Each row is where one point has got to under a steady rotation. How many steps took it there?
The counts run from 0 to 252.
[  1 -42  21  17  10  13 -19 -26  -4  12   1 -11  26  17 -30  25  12] -> 223
[ 14 -28 -39  11   8  14 -25 -34   6  -4   1  10 -24 -16  -1  16  34] -> 23
[-16 -18 -37  -4  16   8  -5  29   7 -11  -4  12  33  20  -5  11  26] -> 243
[  3  10   5  21 -16   9 -45   2  12   9  16  14  -5  30  -4  29  38] -> 38
[  2  19   6  26  18  -8   7 -32  13  36  29  22 -16  33   4  14  16] -> 203
[  6 -12   0 -32  17  28  -4 -29  22  -4  28  -7  37   3  -3   0   1] -> 89
[ 26   4  -2 -10  16 -31 -11   0  12  26  20 -31  15   7   5  21  39] -> 119
[ 23   9  -3  25  -4   2 -23   6  13  11   9  11 -14  37   8  39  28] -> 36
[ -1   4 -33 -31  26 -15  15  -8  24   9  37   9  -5   8   2  -7  28] -> 103
[-20 -20  -1 -11   4   5  -3  -8   8 -32 -26   7  -1 -39  -9  39   6] -> 157
[  7 -14 -10  22  -7  31   5  -6   9  -5  48  24  20 -26 -33  21  15] -> 6
[ -3   9  27  12   6 -29   2  36  12  -1   6   0  31 -11 -11  51  21] -> 144
[-14  -3  44 -12  20  18 -17  -8  12  -6  -5  24  15  38  -6  29 -14] -> 63
[  1 -40  15  18  20   2 -27 -23  -9  22   5   4  33  19 -28  17  12] -> 222
[  6   1 -14 -25  42  24  19 -20  28  10  27 -11  14  15  11   8  12] -> 94
[ 14  -2  -3 -37  29  20   6 -18  16  -4  24  16  49   3   7  -1   6] -> 87
[  3 -18  18  -2   0 -41  -7  18  -1 -11  14  23   0   7 -24  35  24] -> 137
[-12   7 -31   3 -11   1   6 -46  29  -4  -9  22   3 -24  28  14  13] -> 183
[ -7   1  17  10  -2 -31  10  29   8  -9   1 -10  24  -5 -11  49  17] -> 143
[ -9  -8 -38 -20  15   6  23 -23  34   6  26 -12 -10  12   0  -5  19] -> 100
[-10 -20 -19 -16  -3  27 -23  11  23 -17  -8 -18  43   6  -3  16  18] -> 249
[-16   9 -11  30 -15 -10 -18  -5  25  18 -23  -5 -10  31   4  33  24] -> 42
[ -2 -30  12 -10   3 -39  -5  -4   0 -13   7  -3 -31   0 -25  32  25] -> 131
[-32 -23 -21   3  41   4  -5  18   3   5   8  11   3  20 -10  19  18] -> 236
[ -9 -21 -20 -24   9  19  14 -11  17  -9  -2  15  56   1  18  -6   6] -> 84
[ 27 -13  -4 -16 -11 -18 -12 -22   8   7  32 -22  26   5 -20  -3  43] -> 114
[-27  -8 -12 -31  11  10   0 -24   7 -13   7  33  41  -4   1 -15   9] -> 80
[-10 -18  38 -12  23  14 -11   2  11   5  -4  26  15  41   5  31  -8] -> 62
[ -2 -29  21  -5   3   3   2  -8  12  -1 -36  13  30  32  11  35  -7] -> 59
[-18  21  -3  27  12 -20 -31  -2  12  25 -17  10  -6  28  17  35  31] -> 44
[-42   9  14  -5  31   5  14   6  22   5  -3  19  11  33  10  31 -13] -> 69
[  7 -18  13 -11 -10  24  -1  -3  13 -40   7  34  -1 -26  -4  35   3] -> 164
[-39 -37 -36  -4   6   9  -5  18  14 -16 -10   5  21  13 -19  11  27] -> 241
[  7 -16 -35 -16 -21 -22  15 -17  21   1  30  -7  12  10  -5  -9  36] -> 108
[ -8 -19  17   2 -29 -24  -2  12  10 -13   9  -4  12  -5 -29  38  25] -> 140
[  2 -34  -3   1   1 -46  19  19   8  -4   0   4 -11   4 -12  41  24] -> 134
[ 27 -28 -42  12   1  11  -3  -9   1  -1 -11   9 -22   4  19  26  32] -> 26
[  5   6   4  28   9  -8   9 -25  19  34  25  18 -15  33  15  20  10] -> 202
[ 24  -4 -18  28 -19   8 -13   1  24   6   0   5 -15  28   3  40  28] -> 34
[  9 -11 -34  11  12  14 -35 -31  -1   0   7   8 -23 -23  -5  22  32] -> 22
[  0 -16 -11 -22  12  30  17 -31  32  -3  21 -18  27   6   6   4  -1] -> 91
[-29  -8   7   7  -6 -12 -39 -33   4   0 -26  15   0  15  -1  23  23] -> 48
[-16   6  13  25   7 -15  -5 -40   8  28  28  16 -17  18  -9  16  14] -> 205
[ -4 -41 -10  30   7 -15   6 -26  -9  27 -16  17  36  15  -4  14  23] -> 217
[  3   8 -22  29  11  24 -22 -21  14   3  32  -7   9 -31 -15  21  31] -> 14
[-17  18  -9  24  -4 -15 -28  -8  16  18 -19  -3  -9  27  20  31  26] -> 43
[ 41  -6   2  11   4   9   6 -35  17  20  11  23   1   9  23  27   0] -> 194
[  9  19 -12  27  21  23 -20  -8   9   6  33   1  12 -30 -10  19  30] -> 13
[  4  12 -31   6 -10   1   6 -40  20  -2  -9  28   1 -23  34  15  14] -> 184
[-20  25   2   5 -20  30   1 -13  37 -22  24  16   1 -12   4  27   1] -> 173
[-61   3   9 -14  22   2  -5 -13  18  -5   8  25  12  20 -12  12   2] -> 72
[-36 -36  -8   6  30  19  -3  -5  10   5   1 -12  -4  21 -32  27   5] -> 232
[-14  -6 -30 -25  16  13  17 -24  30   0  34 -16 -11   9   0   4  12] -> 99
[ 21 -10 -11  -6 -16   9  -8 -58  11   1   7  41  -2  -3  19   8   3] -> 189
[ 12 -28   4  23  25 -12   1  -5 -12  30  -7  18  38  22  -7  17  13] -> 219
[ -1   4 -12 -32  45  19   4 -19  21   6  47 -11  -1  13  -2  -6   4] -> 96
[-36 -21 -17  -7  36   9 -18  12  -2 -11  12  23   2  18 -27   7  22] -> 238
[  0  -9  -9 -24  23  26  20 -23  34   1  22 -25  22   7  14   9   4] -> 92
[ -1 -12 -31 -24 -14 -17   4 -25  14  -2  41  13   0  10 -11 -20  35] -> 106
[-14  32 -11   2  -6  11 -18 -44  21 -10  17  28   4 -33  16  17  19] -> 180
[ 22   1 -10  30  -9   7 -18   8  19   8  -2   7  -6  38  11  39  27] -> 35
[ -1 -10   7  13 -16 -28   8  34  17  -5  -3  -9  26  -4 -13  50  19] -> 142
[-43  -6  15  -5  14  16  20  -7  33   2 -15   3  10  34   6  32 -16] -> 67
[ -1 -28 -23  15  13   8  40   5   9  -8  25  28   8 -22 -11  25   5] -> 1
[  7 -15   9 -17  11  16 -10   6  13 -43  10  40  -2 -22  -5  36   3] -> 163
[-52  -3 -19 -15  20   1  20  -6  22  -8 -15  20  31  14  15   1   1] -> 76
[-14 -18 -19 -13  20  10 -34  25   3 -10  13  23  35  17 -11  12  33] -> 245
[ 27 -27 -15  20 -19  17 -22  -7  10  -4  10  17 -21  21  -6  23  24] -> 31
[ -1  -2 -24 -12  16  28 -22  18  26  -8  -7 -20  45  10  14  24  25] -> 251
[ 22 -22 -12  -1 -18  14   1 -56  12  -1   1  26  -3  -5  12  10  13] -> 190
[ 33 -17 -14   9 -10   9 -37 -15   2  -4  14  28 -22  13  -6  28  29] -> 30
[-27 -10 -14  35  -6 -22  14 -35   7  33   1  12  -5  20  -4  12  18] -> 208
[ 13  -5 -34  16  25  11 -33 -29   3   6   9  14 -22 -21   1  18  29] -> 21
[-41   1 -12 -25  31   1  -2  -5  12  -3 -10  38  35   8  13  -4  13] -> 78
[-41   1  13  -5  23  10  14  -4  21   2  -7  10  15  33   4  21  -9] -> 68
[ 12 -14 -22  18  13   5  35  11  11  -3  27  34   8 -19  -8  28   8] -> 2
[-17  -8 -12  26  16 -25   0 -17  -5  33   1  31  10  16   0   4  25] -> 211
[ 11 -36  14  18  24  -9 -13 -11 -16  30   1  23  39  12 -11  11  13] -> 220
[-28 -35   4   1  31  17 -15 -14  11   9   7 -10  -1  18 -38  26   3] -> 231
[ -7 -22  21   5 -18 -31  -7  20   5 -23  14   5  12   4 -41  40  27] -> 139
[ 28  -4 -20 -17   7 -31   3  -1   4  16  31   6  19  10   7   3  38] -> 111
[  1 -14   0   0 -16  24  13   4  32 -41   1  21   5 -11   1  38   1] -> 166
[ 10  -5  -5   2 -11  26  17   9  34 -32   5  21   6  -5  10  40  -3] -> 167
[  3 -22 -35 -23 -21 -21  15 -16  19   2  30  -1   4  11  -8 -12  34] -> 107
[  5 -16   5 -12  34 -44  -1   3   1   6   6 -13 -28   1  -2  27  31] -> 128
[ -8  -7 -39 -22  25 -13  26  -5  20   5  39   1  -7  11  12  -2  22] -> 102
[-26  30  -9  12 -19  28   6 -18  41 -23  18  12   2 -18   8  31   5] -> 174
[ 21  -5 -27 -16  -8 -31  11  -3  14  19  28   1  18  13   5  -1  46] -> 110
[ -6  16  29   5   8 -23 -11  22  11  -8  11   1  19 -19 -12  42  23] -> 145
[ 30   3   9  -6  29 -31 -13 -12   5  21  24 -29   5  -2  -9  16  34] -> 120
[  5 -16  -2  -3  26 -38  10  -8  13  10  -3 -31 -13  -1  -2  36  28] -> 126
[-14  46 -13   7   9  11   2 -20  26  -9  16  27   1 -22  25  24  15] -> 178
[-13 -27 -18 -20   2  16  21 -25  19 -12  -5  10  49   3  10  -4   2] -> 83
[  6  21   5   5  -3  22   2   5  25 -22  26  36   7  -6   6  37  11] -> 170
[-24   2  25   9  -3 -13 -20   5   6 -12  -2 -17  19 -30 -25  44  17] -> 148
[-14 -13 -28 -14  22   7 -16  29   5  -8   1  18  39  18  -3  18  32] -> 244
[ -3  -3 -29 -25  20 -16   9 -15  14   4  45  18  -9   6   1 -12  33] -> 104
[-52   5  12 -12  29   9  -9  -5  11  -4   6  25  12  19  -5  14  -5] -> 71
[ -8 -27  10  18  46  14  -1   9   1  27  -8  -7  21  24  -5  31   5] -> 227
[ 11   6 -40  20  27   9 -12 -15   3  17   3  -1  -7 -21   7  26  31] -> 19
[-16  17 -26   4 -12   9  -7 -47  29  -5  -7  23  -4 -25  18  15  21] -> 182
[-11 -34  -5  20  -3 -17 -11 -35 -12  22  -2  19  20  12 -18  11  18] -> 215
[ 11 -29  16  11  23  -6 -23 -16 -20  20   2  12  33  17 -16  15  13] -> 221
[-34 -18 -14 -26   5   9  -4 -26   7 -13   5  27  43   1  -1  -6   7] -> 81
[-39  -8  -8 -30  20   4  -5  -9   5  -8   5  38  38   3   8  -3  14] -> 79
[ -4 -42  15  22  12  15 -12 -17   9  21  -7 -11  33  19 -20  31   8] -> 224
[-31   2   1   5  -5 -20 -49 -28   0   9 -22  17  -3  10  -1  17  29] -> 47
[ 25 -16 -11   7 -22  15  11 -54  22   3  -5  19   0  -2  17  15   7] -> 191
[  8  -6 -28  32 -13  29  17   1  24  -5  33   1  26 -25 -21  26  20] -> 8
[-15 -12 -17  29  12 -31  10 -24   1  44  -2  27   5  20   2  10  26] -> 210
[ -7  29  10  -1  -5  33  -6  -3  22 -26  28  34   6 -12   2  37   6] -> 171
[  4 -31  -3  21  11 -18   0 -13 -11  34 -13  18  39  18  -3  15  15] -> 218
[-24  -4   2  26   0  -6  -6 -45   7  27  19  11 -15  23 -13  12  17] -> 206
[ 28  -1  -5  -8   6 -28   2  -7  21  29  17 -40  21   7   9  19  26] -> 118
[ 13  10 -21   1  12   1  -6 -40  10   2  -4  42   0  -8  31   7  18] -> 186
[  6 -13   9 -15  15  12  -2  13   7 -35   6  44   0 -26   4  38  -3] -> 162
[-19  31 -13  10 -14  23  11  -2  42 -13   8   9   6 -12  15  37   9] -> 175
[ -6   4  -8 -32  28  22   5 -28  25   8  36 -12 -13   9  -7   2  11] -> 97
[ 23 -24 -16  19 -30  11 -24  -7  18  -8   8  15 -23  22  -5  33  25] -> 32
[ -5 -29  21  -7   4  -9 -34 -21  -5  -4 -32  33  10  18  -1  22   8] -> 55
[  7   9 -13 -34  41  15  11 -24  21  12  37  -7   3  11   5   2   9] -> 95
[ -1 -13   6 -12 -14  31   6  -3  20 -36   4  28   1 -23  -4  41  -4] -> 165
[-10 -22  -7  -8  21   0  15   5  15 -33 -25  18  -3 -31  14  48   1] -> 159
[-27 -12  -2  33 -13 -11   9 -45  13  29   7   9  -8  21 -10  12  18] -> 207
[ 38 -14 -20  14   4   8 -31  -6   0  -4  16  27 -24  14   6  25  29] -> 29
[-16 -23  -7  -7  15  -2   7  -4  11 -39 -27   9   0 -35   7  39  -1] -> 158
[ 23 -16 -17  25 -23  12 -12  -7  22   4   6   6 -13  32  -7  42  25] -> 33
[ -3 -30   4  22  38   5   6   2   2  29  -4 -17  23  23 -16  35   1] -> 226
[  8 -12 -14  16   0  19   9  -7   9  -5  40  32  16 -26 -25  19  14] -> 5
[ 11  -3   5  20 -21  13   7 -41  28  17  20   9 -13  30   1  24   5] -> 199
[-26   3   6   7  19 -15  -6   6  15 -15 -22 -12  15 -31   4  47  10] -> 151
[-27 -31  10   3  40  18 -18 -15  -5  11   9 -10   0  25 -26  21  11] -> 230
[-28 -12  41  -9   8  16  -9 -18  21  -3  -3  11  13  36 -16  26  -8] -> 64
[-10 -31   1  21  21  11   1 -10   4  28  -7 -17  30  25 -10  32   5] -> 225
[-16  44 -11   5  11  13 -14 -34  18  -7  15  34  -6 -25  13  14  19] -> 179
[ -9 -12  12 -11  16 -24 -26 -12  -4  -4 -37  32  17  20  22  23  13] -> 53
[-22 -28 -11 -29  -2  16  10 -28  18 -13   4  25  48  -6   2  -2   5] -> 82
[ 10 -25  -1 -13  14 -35   8  -9  17  11   0 -42 -23  -1  -8  31  19] -> 125
[ 10   5   4  25   4  -1  21 -34  22  30  19   7 -10  31  14  30   8] -> 201
[  3 -18  21  -8  -2 -32 -11  26  -4 -17  18  22   2   3 -29  37  28] -> 138
[-27 -33 -38  -3   5  13   0  26   8 -11  -9   7  31  16 -11  15  24] -> 242
[ -6  19   7   2 -12  28 -11  -9  34 -27  27  23   1 -15  -3  31   5] -> 172
[ 10 -15  13  -7   8 -21  -9 -28   9  10  15 -47 -16  -6 -13  21  30] -> 123
[-25   3  16  11   0 -10 -15   0  12 -16  -7 -25  15 -32 -15  51  14] -> 149
[ -7 -38  25 -13  -1  -8 -33 -24  -4  -6 -28  25  15  22   1  30   4] -> 56
[  6  18 -28  27  13  20   2   4  12   6  31   9  23 -24  -2  29  22] -> 11
[-20 -18  -5  16   6 -23 -13 -36 -11  31  14  36  15  10 -15   6  30] -> 213
[-17   8   3  -6  37 -11 -10  11   2 -14 -13   7   0 -39   5  44  11] -> 153
[ -6 -44  -7  26  -4 -16   4 -34  -3  25 -10  12  29   9 -10  12  17] -> 216
[ 23 -11  -3 -12 -15 -21 -13 -25  17   6  28 -30  23  -3 -17  11  35] -> 115
[ -6  -9 -22 -18   6  22 -11  16  28 -13 -14 -21  38   4   5  17  25] -> 250
[  4 -16 -18 -28  19  10  20  -8  15  -1   3  14  54   5  17   1   3] -> 85
[ 38 -21 -21  14   8   1 -21   4   0  -3   7  26 -17  11   9  33  30] -> 28
[-15   9  -3  28 -19  -6 -28 -15  28  14 -13  -5 -12  28   0  36  27] -> 41
[  6   6  -5   2  -2  21  21  21  30 -28   4  22   8 -12  13  41   1] -> 168
[-34 -36 -29  -6   8   8 -11  12   7 -18   0  11  11  17 -28  15  25] -> 240
[ 26 -12  -9 -18  -7 -27 -17 -10   9  11  44  -6  26   2 -12   1  45] -> 113
[  6 -26   0   3   8 -44  18  30   1  -4   3   6   1  14 -10  40  27] -> 135
[ -1 -38   4 -10  -4 -41   4  -1  10 -10   4 -13 -22   2 -28  35  28] -> 132
[-26   4   4   6  11 -14   3   9  20 -17 -20 -17  12 -36  -6  47  16] -> 150
[  1 -15  -1 -16  25   5   7  10  18 -36  -6  39  -1 -30  13  37  -1] -> 161
[ 12   9  -3  24  -5   1 -33   6  10  11   6  20 -11  39  -1  32  28] -> 37
[  7 -18   5  -8  10 -43   3  29   1  -8   9  14   0   5 -17  31  24] -> 136
[-13 -29  -3  20  -5 -21 -14 -42 -15  21   0  32  15  12 -16   3  21] -> 214
[-17  19   1  13  10 -21 -38  -8   1  21 -20  15  -6  29   8  30  28] -> 45
[ 41   2  12   8   2   8  -4 -41  11  20  23  33  -5  16  19  25   4] -> 195
[ 15   4 -15  -5   3  -2 -12 -47   7  -1   5  48  -8 -19  27  12  13] -> 187
[ -9 -17  -1   3  17 -19 -20  -9  -5  -1 -40  28  15  21  23  25  16] -> 52
[ 22  -9 -10  -7 -18 -21  -2 -22  15  12  22 -36  23   0  -5   8  33] -> 116
[-25 -16  12 -11  14  -3 -12 -16   6 -33 -16   8  -7 -43 -11  38   8] -> 156
[-31 -12  -8  11 -17 -18 -33 -29  10   4 -37   6   0  18   7  25  19] -> 49
[  9  13 -27   5   2  -8   5 -37  19  -2  -5  36   0 -15  38  16  16] -> 185
[ -5 -17 -18 -20   9  23 -41  19   5 -17  16  17  38   9 -14   7  33] -> 246
[-44  -4 -14 -23  25   1  14  -2  14  -3  -4  31  34  10  13   1   5] -> 77
[ -5  39 -15   7   7  11   8 -16  35  -7   7  23   2 -20  27  29   8] -> 177
[  2 -11 -19  27 -10  23  15  -7  17  -7  33  11  21 -25 -30  24  14] -> 7
[ -1   6 -25  26   1  21 -20 -30  15   3  16  -7   5 -29 -17  19  35] -> 15
[ -5   9   3  25 -20   0 -38 -10  15   9   6   8 -16  30  -8  34  27] -> 39
[-16 -15  -3   5   7 -23 -18 -16   1   8 -47  16  10  21  21  33  13] -> 51
[-13 -18   7  12  51  15 -14  -1   0  23   2  -7  12  27 -14  28  10] -> 228
[ 23  -5  18   8 -11  18  -6 -51  24  19  29  16 -12  22   0  22   3] -> 197
[ 12  -2 -11 -26  32  23  23 -22  32   7  23 -18  17  12  13  11   1] -> 93
[-43 -31 -15  20  25  17   3   1   5   3  -6 -15  -6  21 -21  27  12] -> 233
[-14 -15  18   4 -26 -24   2  17  19 -12   5  -2  19  -5 -27  44  23] -> 141
[ 19  -5  14  14 -16  13   4 -45  23  17  21   8 -11  19  -1  26   7] -> 198
[-14  11  30  -2   7 -16 -26  18   9 -10   6  -5  24 -23 -19  40  18] -> 146
[ -3 -14  -7  -8  24   4  10  13  11 -34 -13  25   6 -27  17  48   2] -> 160
[ 11  15   2   6   3  25   9  17  26 -28  15  35  10  -8  13  46   1] -> 169
[-13  -6 -21 -35  17  17  12 -29  33  -6  32 -17 -12   7  -7 -11  14] -> 98
[ -1  -8 -38 -24  17  -3  22 -10  32   7  35  -3  -8  10  11  -1  18] -> 101
[-11 -38  24  -8 -10  -2 -19 -22   5  -2 -34  20  16  24   2  29   3] -> 57
[ 16 -31 -39  17  -5   4 -18 -32  11 -11  -5  -1 -19  -9   2  25  21] -> 24
[-14 -17 -15 -14  -9  25 -34   4  13 -20   4  -6  46   9 -16   9  25] -> 248
[-67  -8   2 -18   8   6   2 -16  21 -10   0  21  17  18 -11   7  -4] -> 73
[-16  -9  -6  22   9 -30 -10 -25 -14  32   7  35  12   9  -6   5  22] -> 212
[-13  25 -12   4 -12  12 -11 -45  26  -5   6  22  -7 -28  16  13  15] -> 181
[  1 -17  29  -2  21   8  -8  -3  11   0 -14  24  22  42  13  34  -5] -> 61
[-40 -29 -24  -6  19  15 -20   9   5 -18   6  17  10  15 -29   2  26] -> 239
[  8  -9 -13  18  12  14  12  10   4 -11  43  42  15 -16 -18  20  14] -> 4
[  6 -17   8 -16  27 -44  -5  -1  -2   2  10  -6 -28   5 -17  29  26] -> 129
[-65  -4  -7 -16   3   7  14 -17  23  -8  -3  11  20  13   0   9  -2] -> 74
[  6  -7  -2 -31  31  20  10 -10  10   4  13  15  51   2  20   4   5] -> 86
[  0 -30   7 -11  11 -45 -12  -6  -6   1  10  -6 -26   3 -29  32  28] -> 130
[ 11   5 -35  18  33   8 -24 -15   1   2   5   6 -16 -20  10  19  29] -> 20
[ -8 -16 -13 -17   1  23 -38  10  10 -23   9   2  44  13 -17   7  36] -> 247
[-20  10  12   2  34 -15  -4  11  12 -15 -19  -9  10 -34   9  43  10] -> 152
[  1 -23  20   0  14   1   1   1  10   3 -22  25  25  42  13  40  -8] -> 60
[ 11 -20 -40 -10 -12 -22  21  -7  15   9  24  -4  18  14   7  -6  39] -> 109
[-33 -21 -25  15  41   5   1  23   8   7  -5   2  -3  26 -13  21  15] -> 235
[-15   2  14  -6  39  -9 -16   8   0 -25 -12  17  -6 -40  -3  41   8] -> 154
[ -7 -29 -24  11   1   9  37  -2   9 -12  23  21   5 -21 -12  24   5] -> 0
[ -8  13  10  21  14  -8  -5 -32   8  29  28  23 -17  25  -4  19  11] -> 204
[ -3  -6 -34 -29   8 -16   3 -18  14   6  45  15  -2  10 -13 -13  30] -> 105
[-40 -12  28  -6   3  26   5 -17  27   0  -8  -1  13  38  -6  31 -10] -> 66
[ -4 -39  19  -4 -10   3  -5 -13  14 -13 -38  14  21  28   4  30  -1] -> 58
[ 26  -2 -17 -22   1 -29  -5  -7   5   8  40  -5  26   4   0  -2  42] -> 112
[-31 -17  34  -8   2  21  -3 -12  25  -2  -9   7  14  33 -10  30  -9] -> 65
[ 18   0 -10 -11   2   3 -17 -50   8  -3   9  49   1 -14  24  11  14] -> 188
[-26  19   6   3   9 -25 -46 -19   0   5 -18  17  -5  15   7  22  25] -> 46
[-37 -29 -21   8  39  13   3  10   7  10  -1  -4  -3  23 -18  26  12] -> 234
[  4 -20   0 -29   6  31  12 -29  27  -6  30 -11  31  -3  -2  -1   5] -> 90
